(in the rows, 128 means zero)
One turn moves each row of this set onto another row. After a few examples, where does it send each row asked below?
gak: [111 117 142 118 107 118 140 147 114 122 141 113 151 154 122 141 110 162
 132 147 126 135 108 116 179 130 157 104 134 137 113 134 137 137 110 121]
kapif: [126 120 127  95 127 139 114  99 144 154  81 159 111 133 142 128 120 146
 101 123 145 146 164 135 138 109 139 148 143 115 121 130 133 170 109 129]
debun: [125  82 142 126 108 102 134 104 126 107 154 150  96 119 121 117 148 123
 146 111 110 116 117 100 105 148 152 144  88 146 146 141 129 159 138 104]
numo: [126  95 144 131 102 116 129 145 124 124 141 107 137 149 115 125 103 166
 159 136 137 143 116 119 156 122 148  92 133 141 102 137 132 132 127 134]
fota: [126 119 112 112 102 119 121 144 117 112 155 123 153 165 131 137 133 149
 164 126 131 143 129 120 169 129 147 102 147 138 118 143 151 135 138 109]
nedu: [138 108 126 120 107 108 134 152 124 131 151 103 131 151 130 117 113 167
 165 144 123 144 115 117 178 116 145 123 123 133 115 140 137 127 138 114]
ramez: [120 122 118  98 128 138  98 108 133 139  81 148 135 133 144 116 104 129
 118 107 126 133 172 117 127 109 150 125 156 118 113 133 124 152  92 137]
zuf: [ 92 155 118  97 125 147 138 105 107 135 124 107 100 113 113 112 137 111
 114 100 130 113 105 135 127 157  90 136 112 112 135 100  96 137 132 119]
Lov: [106 163 113  97 120 157 146 104 106 140 144  93 113 112 138 106 135 100
 122 101 130 140 116 129 111 163  95 142 110 106 130 116 116 132 110 121]
tev: [131 116 121 123 152 134 118 123 139 169  88 146 116 124 139 117 123 133
 109 129 132 143 168 137 117 113 127 135 155 107 119 130 142 162  97 124]
ded: [119 124 116  96 133 121 118 104 147 169  82 150 110 141 140 116 120 120
 111 109 127 126 150 134 128  98 143 139 164 117 111 120 135 155 108 142]
tivak: [130 115 125 127 110 131 119 150 115 119 131 116 141 164 120 141 112 159
 166 143 127 140 104  93 164 123 146 107 139 117 116 120 138 130 123 109]
sufa: [106 173 113  90 129 152 148 101 122 147 134 118 112 116 124 115 141  87
 118  95 139 125 114 136 133 148 104 154 115 128 139 129  92 146 130 125]
solad: [149  86 132 135  91 112 139 112 130 112 151 149 117 130 138 117 145 108
 140 111 109 112 107 118 102 156 146 134  85 144 150 128 156 157 128 113]
rivoz: [143 123 105  97 126 141 107 105 138 167  75 158 119 130 125 117 116 126
 105 124 108 151 153 131 129 115 145 132 153 108 125 123 133 164 115 128]
butog: [ 99 162 120  97 110 168 159  97 101 136 119 122 115 116 146 124 130 101
 122 104 124 135  99 125 116 148  95 142 115 126 136 105 105 132 126 106]
Ris: [126 131 111 113 138 133 110 121 165 154  83 137 113 126 139 100 108 137
 119 135 130 146 158 136 140 104 127 140 152 109 105 134 125 170 121 124]
gib: [133  98 149 137  96 109 150 108 130 109 153 117  89 108 133 119 132 117
 138  96 117 118 114 109  98 139 148 131  79 142 146 137 138 166 144 117]
savib: [120 126 119 127 101 123 127 162 124 128 139 105 152 159 122 137 127 150
 154 152 124 142 121 113 158  95 144 104 135 136 122 141 135 132 128 121]
vulo: [100 158 107 115 113 152 154  97 117 151 120 114 105 111 143 127 133  98
 139 101 128 124 113 128 117 170  90 131 108 118 124 120  95 124 129 131]
Vada: [107 163 120 101 125 167 134  89 116 141 127 104 111 110 135 129 137 100
 109  97 145 134 110 131 102 154 106 131 120 125 128 135  93 132 114 124]
ritor: [134 130 113 104 132 133 104 110 140 155  98 162 112 146 136 110 122 129
 105 131 135 141 161 134 149 113 145 150 162 115  96 146 123 153 110 123]
kodeb: [137  88 113 135  97  89 149 131 128 114 140 136 101 118 133 129 149 106
 133 102 113 131 119 112 110 160 147 139  90 153 144 148 133 165 133  92]
bevu: [131  88 132 139  96 100 142 112 135  93 153 142 106 120 125 134 126  93
 146 123 112 120 113 132 110 146 155 134  85 138 139 138 131 167 144 114]
fon: [139 132 133 119 104 107 117 149 110 126 129  96 139 155 123 130 120 159
 155 143 119 157 107 117 167 129 143 100 135 136 107 146 141 131 119 106]
Bega: [126 110 145 123  89  94 128 126 126 112 153 151 104 108 145 119 135 102
 152 116 116 122 111 122 113 153 137 150  91 139 155 129 142 161 166 110]
pon: [132 104 132 130  94 108 145 121 118 119 171 136  92 115 140 135 140 101
 143 100 123 108 118 111  98 151 153 129  97 165 132 146 132 161 124 112]
siku: [106 156 130  93 122 155 152 101 105 150 104 107 125  97 144 107 135 108
 145 102 127 130 109 130 100 153 106 130 111 101 128 122  94 150 131 132]

fon goes to debun
siku goes to ramez
sufa goes to Ris
And these:
zuf goes to tev
ded goes to savib
rivoz goes to tivak
gib goes to Vada

One turn moves each row of this set onto another row. After a few examples, where does it send each row asked below?
fugo: [131 139 104 132  82 122 157 143 174 138 123 142 140 119 117 130 106 105
 116  85 122  92 118 122 147 115 141 145]
dotev: [121 121 126 159  83 157 135 121 168 127 115 131 124 118 125 130 141  83
 129  91 136 100 116 136 157 108 147 137]
vud: [158  99 103 146 121  96 132 117 160 128 120 139 108 156 164 137 129 146
 109 138 129 130 132 143 125 104 136 110]
derid: [ 96 139  93 135 115 160 137  89 124 132 112 119 129 156 135 141 120 123
 158 113 119 139 139 113 124 110 132  94]
Ror: [135 104 123 132 131 124 135 111 145 130 123 148  97 126 146 162 116 166
 100 144 120 135 100 127 111 134 119  90]
Pom: [105 133 144  84 111 161 137 164 129 142 130 158 122 129 110 130 136 130
 144 119 113 120 159 134 140 131 101 131]
nid: [131 149 117 153 104 147 139 124 173 127 111 140 121 135 134  93 116  76
 136  99 155 104 130 133 129 123 148 123]
Loz: [118 133 129 154 112 155 158 127 168 130  98 149 125 137 122 125 105  81
 158  98 132 117 134 110 144 121 145 120]
tasar: [141 103 126 120 103  92 106 147 141 119 120 132 105 108 135 138 128 123
 105 164 164 117 151 140 108 114 139 110]
pok: [105 125 113  58 105 141 124 132 120 130 115 147 133 104 108 140 158 116
 115 111 109 117 122 137 123 120 126 128]
Pupi: [122 155 142 123 122 114 163 143 143 129 122 139 147 131 125 124 123  97
 161 152 142 127 160 113 138 106 109 147]
mugat: [108 127 100 140 135 140 148  68 121 118 133 126 149 148 134 131 147 134
 129 108 116 149 112 125 119 106 136 118]
ziku: [134 112 162 169 122 108 114 126 139 147 102 145  95 114 130 146 133 124
 104 116 130 131  94 121 118 104 156 102]
Popo: [117 106 102 128 130 146 111 115 121 138  95 116 151 130  92 153 110 116
 129 128 110 101  97 136 109 134 128 152]
nurig: [128 101 146 160 119 106 100 141 123 149 109 130  89 111 121 138 130 131
 117 122 145 142 105 130 109 106 170 109]
suke: [137 131 136 126 120 105 152 114 159 109 147 131 160 124 112 114 118 118
 136 151 154 100 146 126 123 124 113 159]
pila: [121 108 147 160 146 113 115 142 160 142 156 160  84 113 144 134 148 101
 108 120 135 114 115 127 135 128 137 115]
Bebir: [135 112 145 130 105  98  95 135 129 122 115 136 106 100 125 152 120 136
  91 153 152 108 141 135  98 120 134  96]
Dipi: [123 128 110 127 130 151 119 133  95 145  97 131 143 150 102 115 106 138
 123 124 138 135 122 156  83 134 130 136]
musom: [ 95 136 138  93  99 154 150 143 119 135 162 146 125  94 113 144 150 139
 114 112 129 136 129 136 137 129 111 132]
Bezeg: [136 107 116 132 115 160 116 123 103 143  88 123 142 113  92 123 120 156
 119 121 134 103 132 134 107 137 151 144]
bana: [161 111 134 147 112  83 128 118 162 123 114 148 117 146 158 139 132 135
  99 146 128 118 135 142 124  93 122 112]
zolim: [128 154 119 105 138  98 150 126 139 143 135 137 153  95 118 117 138 118
 130 137 127  94 134  98 129 122 121 159]
Sekob: [105 122 119 133 136 159 112 137  88 145 103 134 146 138  95 136 105 127
 138 123 124 116 155 126  99 137 130 126]
dif: [ 98 146 112 125 101 114 126  85 149 133 139 100 138 146 112 137 118 117
 148 105 112 132  95 120 122  98 136 120]
butet: [127  91 119 122 143 128 132 134 145 132 147 153  88 121 140 155 122 160
 110 146 125 137 102 135 119 149 116 108]
tolas: [121 161 120 118 127 125 167 142 150 118 137 144 141 116 142 114 126  92
 131 158 163 126 138 133 125 126  99 146]
Tam: [107 155  93 153 124 159 130 100 124 149 124 115 122 159 147 121 132 120
 133 102 126 143 109 138 124 110 131 111]
fanok: [124 117 159 143 138 111 114 139 160 135 159 167  93 114 143 150 139 118
  93 130 120 105 118 132 130 131 112 111]
rako: [112 147 140  83 108 168 128 163 125 146 124 143 106 108 110 116 142 129
 135 134 142 130 124 145 123 141 107 137]

Ror goes to fanok
vud goes to butet
fugo goes to Popo
And these:
Dipi goes to tolas
derid goes to Pom
mugat goes to musom

One turn moves each row of this set onto another row. After a few examples, where does it send each row asked below?
sil: [116  97 149 136 143  66 152 115 132 140 134 130 161 150 129 131 112 110
 143 126 141 130]
Duka: [135 106 100  97 105 143 104 137 149 149 112 142 140 130 164 137 133 112
 130 117 126 148]
timu: [ 98 119 119 155 122 103 133 153 146 123 150 126 174 135 126 114 151 125
 135 167 153 127]
kopuv: [124 154 109 104 149 121 112 154 116 131 108 130 157 130 131 114 119  93
 141 124 170 107]
zel: [149 141 132 120 103 103 159 131 110 158 138 168 149 138  94 134 130 141
 122 138 145 145]
Rep: [124 129 144 107 159 112 151 150 159 135 146 138 145 163 107 113 139 116
 186 127 137 142]
petob: [146 108 106 110 161 129 120 102 125  98 117 143 119 155 118 143 135 136
 129 123 141 167]
Rekul: [124 125 146 123 117 112 145 129 118 132  99 142 139 111 135 123 133 159
 128 167 128 180]
Zezu: [143 142 133 118  98  98 140 138  99 155 150 156 162 133 100 131 140 138
 134 137 135 135]
zamo: [152  82 153  93 149 143 134 150 118 141 130 148 155 126 118 106 132 138
 122 135 131 115]
lav: [117 124 140 106 107 127 142 144 115 110 114 132 154 132 164 129 124 139
  83 110 147 163]
bar: [148  96 126 145 126 107 134 167 108 121 108 147 122 165 100 129 140 141
 143 145 120 123]
nerid: [125 133 115 101 130 149  98 131 139  75 141 138 157 150 143 130 109 138
 145 147 157 128]
vuso: [115 148 105  92 145 119 115 168 115 118 102 114 150 126 128 125 117  93
 129 133 161 116]
vog: [115  98 109 131 121 116 135 139 109  94 137 105 181 129 111 120 108 139
 148 135 161 133]
misa: [125  98 148 135 149  77 147 109 140 124 132 128 158 149 118 139 122  88
 145 132 126 131]
zenub: [127 152 142 120 121 156 131 140 156  97 137 123 142 164 155 134  95 123
 125 127 142 110]
tof: [147  86 136  90 120 122 156 159 152 108 137 153 122 155 127 136 144 142
 137 155 116 120]
tep: [129 111 106  97 137 141 113 112 113  95 108 141 114 153 122 133 124 131
 132 136 134 181]
kuvo: [115 108 145 112 131 137 143 145 155 126 105 153 129 123 134  95 136 160
 164 152 135 168]
vur: [112 144 108 101 143 116 117 152 124 137  80 134 145 123 129 113 114 102
 128 142 167 114]
nokub: [118 115 124 144 137 146 127 142 162 128 137 142 164 150 109 118 129 107
 123  85 128 154]
zibov: [109 144 158 111 130 133 149 139 145 154 116 127  91 156 144 141 124 141
 139 130 127 140]
teru: [131  95 132 130  84 133 135 154 122 120 129 153 110 117 138 120 111 111
 162 110 138 132]
Kon: [113  97 130 127 114 124 163 146 127 143 103 108 126 180 119 103 143 113
 124 138 164 133]
Togu: [ 81 135 134 133 116 112 120 132 141 120 148 134 136 150 143 135  94  94
 162 140 139 158]
Sepeg: [132 103  99  94 147 140 122 123 116 107 132 143 114 151 126 139 137 143
 123 137 136 182]
ros: [105 116 143 114 131 125 140 143 156 135  93 156 128 127 138  97 159 155
 161 145 139 151]
dono: [156 155 125 120  89 110 148 125 110 138 145 171 160 139 109 119 125 134
 137 144 139 140]
Dufaf: [119 152 122 127 107 157 147 137 156 101 143 138 132 158 154 137  96 125
 129 137 138 113]
sepin: [122 142 103 131 115 100 143 141 150 106 151 115 145 128 108  95 136 101
 106 124 164 141]
Gok: [142 124 131  99 167  80 155 134 129 140 132 134 165 139 127 128 117 120
 119 123 138 103]
kebe: [108 129 126 116 126 117 124 134 147 109 114 108 135 118 169 138 135 116
 114 110 101 134]

nerid goes to Rekul
Sepeg goes to Zezu
vur goes to petob
And these:
zel goes to kopuv
zibov goes to Rep
Duka goes to bar
nokub goes to teru
kuvo goes to sil
misa goes to Dufaf
tof goes to timu
vog goes to lav

One turn moves each row of this set onto another row. After a few examples, where does it send each row asked below?
luso: [115 125 128 145 102 132 158 113 114 122 133 127 153 135 123  99 117 140
 164 122 134 153 166 124 110 117 173]
Pena: [111 140  96 126 127 131 143 118 165 136 108 127 142 127 142  93 137  91
 104 150 117 129 147 127 141 143 103]
genaf: [152 101 122 147 138 105 107 113 110 130 121 121 131 124  79  96 126 159
 143 140 128 165 145 113 120 112 138]
vugat: [159 141 149 145 133 102 107 147 119 124 169 124 149 110  75  99 111 116
 134 138 130 147 139 124 127 123 133]
mopak: [129 144  91 103 140 138 101 132 162 110 118  94 140 137 142 114 157  98
 129 142 138 120 130 112 155 132 144]
Raloz: [120 124 126 137 138 138  96 140 161  86 132 130 141 125 117 154 166 129
 146 114 124 124 152  94 164 144 141]
mub: [111 102 140 158 143 137 141 135 167 101 135 136 106 110 119 160 137 126
 149 113  97 117 125 106 130 133 120]
Dig: [154 122 152 131 137 144 158 131 129 125 116 131 115 128 136 141 148 128
 118 126  95 132  94  98  92 134 131]
Kena: [151 121 144 135 131 147 159 141 138 137 118 116 113 136 140 142 151 112
 124 135  85 126 102 107  99 148 133]
kega: [120 137  93 115 147 142 104 134 168 132 102  94 130 141 134 115 148 106
 136 135 138 116 134 101 151 127 151]
dibi: [150 147 129 156 127 141 140 112 137 150 112 138 148 135 141 129 154 118
  94 142 108 114 133  96 100 165 115]
mit: [125 126 155 140  98 126 128 126 122 105 154 109 157 145 113 114  87 127
 129 119 156 158 154 141 120 133 128]
neraf: [126 132  93 119 147 156  95 135 161 117 113  86 125 133 139 117 158 106
 136 140 129 118 139 107 145 135 143]
gesoz: [124 128 119 154 146 147  99 135 160 100 134 128 145 129 121 152 171 129
 151 119 127 109 142  85 152 144 153]
nepuf: [158 107 129 126 132 108 120  92 100 100 148  94 131 129 114 135 115 141
 140 156 161 120 138 136 123 147 126]
Sugol: [160 107 117 144 132  94 111 117 108 131 132 129 148 123  85  92 123 155
 143 140 127 164 143 121 122 115 143]
keta: [111 138  94 119 141 136 139 119 152 141 105 125 138 121 143  92 132  93
 111 150 123 110 155 120 136 141 104]
ripu: [137 137 149 137 128 102  93 125 107 121 174 128 146 107  70 112 124 114
 135 140 134 148 144 127 133 120 138]
Murus: [147 147 155 138 133 101 112 151 121 137 157 121 141 110  67  97 113 108
 133 141 122 144 147 119 132 124 132]
rol: [122 125 124 145 104 119 154 117 121 122 143 132 161 135 119  96 110 134
 164 122 139 161 163 132 120 115 169]
ges: [126 125 115 144 140 140  89 135 161  82 139 131 146 117 116 141 170 130
 142 122 124 127 135  91 159 142 139]
timo: [140 142 126 149 132 145 153 113 128 146 113 151 150 126 139 108 151 119
  94 142 109 122 137  97 100 153 108]
Nebat: [125 117 114 152 138 152  93 140 159  96 131 123 135 118 122 148 172 133
 150 121 109 121 147  89 149 153 144]
fene: [145  99 136 116 117 112 126  95  83 113 157 110 143 136 114 131 116 136
 140 148 154 132 122 138 108 134 143]
Vab: [149 147 126 157 132 147 144 122 141 149 116 135 141 137 135 114 163 109
 100 156 106 126 136 101 111 167 107]
goz: [122 136 162 135 100 133 128 130 125 104 150 101 155 155 111 121  96 121
 128 126 159 150 160 132 122 138 128]
bup: [145 102 124 140 128  98 115 106  91 136 145 140 152 129  80  99 132 143
 136 149 129 155 141 122 114 117 138]
kopof: [133 143 127 116 124 105 133 105  97 116 175 112 149 120 112 119 128 102
 155 152 145 119 145 145 123 119 166]
dogig: [120 101 148 136 138 137 144 129 157  90 129 132 105 114 127 166 142 131
 148 106 102 133 118 108 137 134 126]
papit: [145 123 151 136 134 144 149 140 145 135 116 114 110 137 136 148 136 118
 118 120  91 124 100 107  90 130 132]
Tum: [154 138 128 128 129 103 147 116 107 114 175 116 146 106 117 112 117 107
 165 149 141 112 138 140 123 130 165]
ker: [114  95 140 151 129 147 145 142 162 106 129 129 106 112 127 157 143 125
 152 115  84 129 126 110 129 147 127]
Vov: [144 140 127 127 132 105 150 112 100 125 168 119 140  98 115 117 123 109
 168 155 129 103 146 132 118 136 164]
ped: [111 131  97 138 139 131 134 106 165 153 100 125 131 123 135 105 132 103
 111 148 124 116 151 117 142 149 101]
guf: [109  93 136 142 130 143 137 137 163  86 137 136 115 111 127 151 139 133
 146 107  98 138 113 110 133 133 124]
tonir: [109 116 157 132  98 126 119 119 112 109 160 117 147 134  98 121  97 125
 132 121 150 164 143 140 122 123 132]
defop: [109 136  96 140 138 149 132 116 167 137 106 111 128 129 141 100 141  96
 113 155 125 127 152 118 142 149  98]
sut: [163 103 123 124 125 102 125  94  97 105 149  99 143 129 120 128 107 141
 141 148 156 126 133 143 116 142 134]
rit: [150 138 122 149 127 132 148 123 131 143 120 150 155 127 133 113 161 116
  94 147  93 124 128 104 102 159 109]
Nupiv: [107 123 127 135 107 116 147 109 111 130 147 132 156 142 107  92 117 121
 151 135 137 160 163 141 115 105 158]
Pofi: [126 140  95 101 148 137  93 143 156 118 113  99 142 135 130 115 155 100
 131 133 131 111 148 104 154 131 145]
Dod: [152 113 139 125 126 143 157 138 132 118 126 124 125 131 142 142 147 124
 122 125  86 124  91 108  90 138 139]

kopof goes to ripu
Nebat goes to ker
And these:
mub goes to papit
Pena goes to mopak
timo goes to keta
mit goes to sut
Murus goes to goz

One turn moves each row of this set onto another row. After a few examples, where does it send each row asked below?
mubuk: [118 159 123 111 108 150  79 101 110  73 114 146 116]
bofu: [161 126 117 104 118 138 106  91 169 133 132 175 131]
nok: [131 182 119 107 131 152  99 104 121  89 133 150 109]
led: [149  99 149 116  98 146 105 118 150 133 114 181 137]
Lifa: [149 103 155 117 102 151  99 115 151 128 120 180 126]
riv: [128 177 126 109 137 133 116 104 111 124 153 132 135]
Nasin: [155 115 112 103 106 130 104  92 165 130 118 175 144]
nez: [154 112 155 118 110 151 106 117 155 135 127 180 122]
Miv: [155 113 150 114 112 148 113 119 155 142 127 183 131]
teg: [112 137 175  74 123 136 110 136 125  92 120 155 123]
besi: [116 145 173  70 132 133 122 137 130 101 128 158 127]
pab: [124 159 128 100 146 148 149  91 139 121 107 131 147]
Zolu: [122 154 145 110 145 163 132  85 140 105 114 125 120]
Sazaz: [137 186 103  94 132 134 118 111 119 110 133 156 142]
masu: [158 123 125 111 116 145  94  87 170 120 134 171 114]
les: [113 137 124  98 126 138 140  91 132 117  86 131 167]
Ves: [111 135 147 116 127 163 114  83 131  90  96 122 122]
sok: [104 123 136 107 114 148 120  84 127  97  78 128 149]
kod: [150 106 145 112 105 142 112 120 153 141 120 184 142]
tubat: [147 105 118 109  95 135  91  87 162 117 112 174 137]
Pav: [112 149 106 102  96 131  87 106 104  84  96 154 150]
nisen: [152 111 126 112 104 145  86  84 167 111 121 169 119]
rig: [123 165  95  93 111 124 112 112 112 106 109 159 164]
Zas: [104 136 134 120 102 138  79  95 102  94 120 129 132]
vaga: [106 138 117 108  98 118  97 102 100 111 111 133 167]
fuz: [117 143 164  66 127 127 126 141 127 108 122 160 142]
kolab: [118 162 140 120 125 147  91  98 110 101 144 125 112]
balu: [110 132 164  67 116 122 119 140 124 102 112 160 147]
Ruvo: [106 128 171  72 114 131 111 136 123  92 112 157 136]
tukib: [121 160 111 100 120 117 119 108 107 130 131 139 167]

les goes to pab
tubat goes to Nasin
Pav goes to rig
And these:
Miv goes to nez
teg goes to Ruvo
kolab goes to Zas

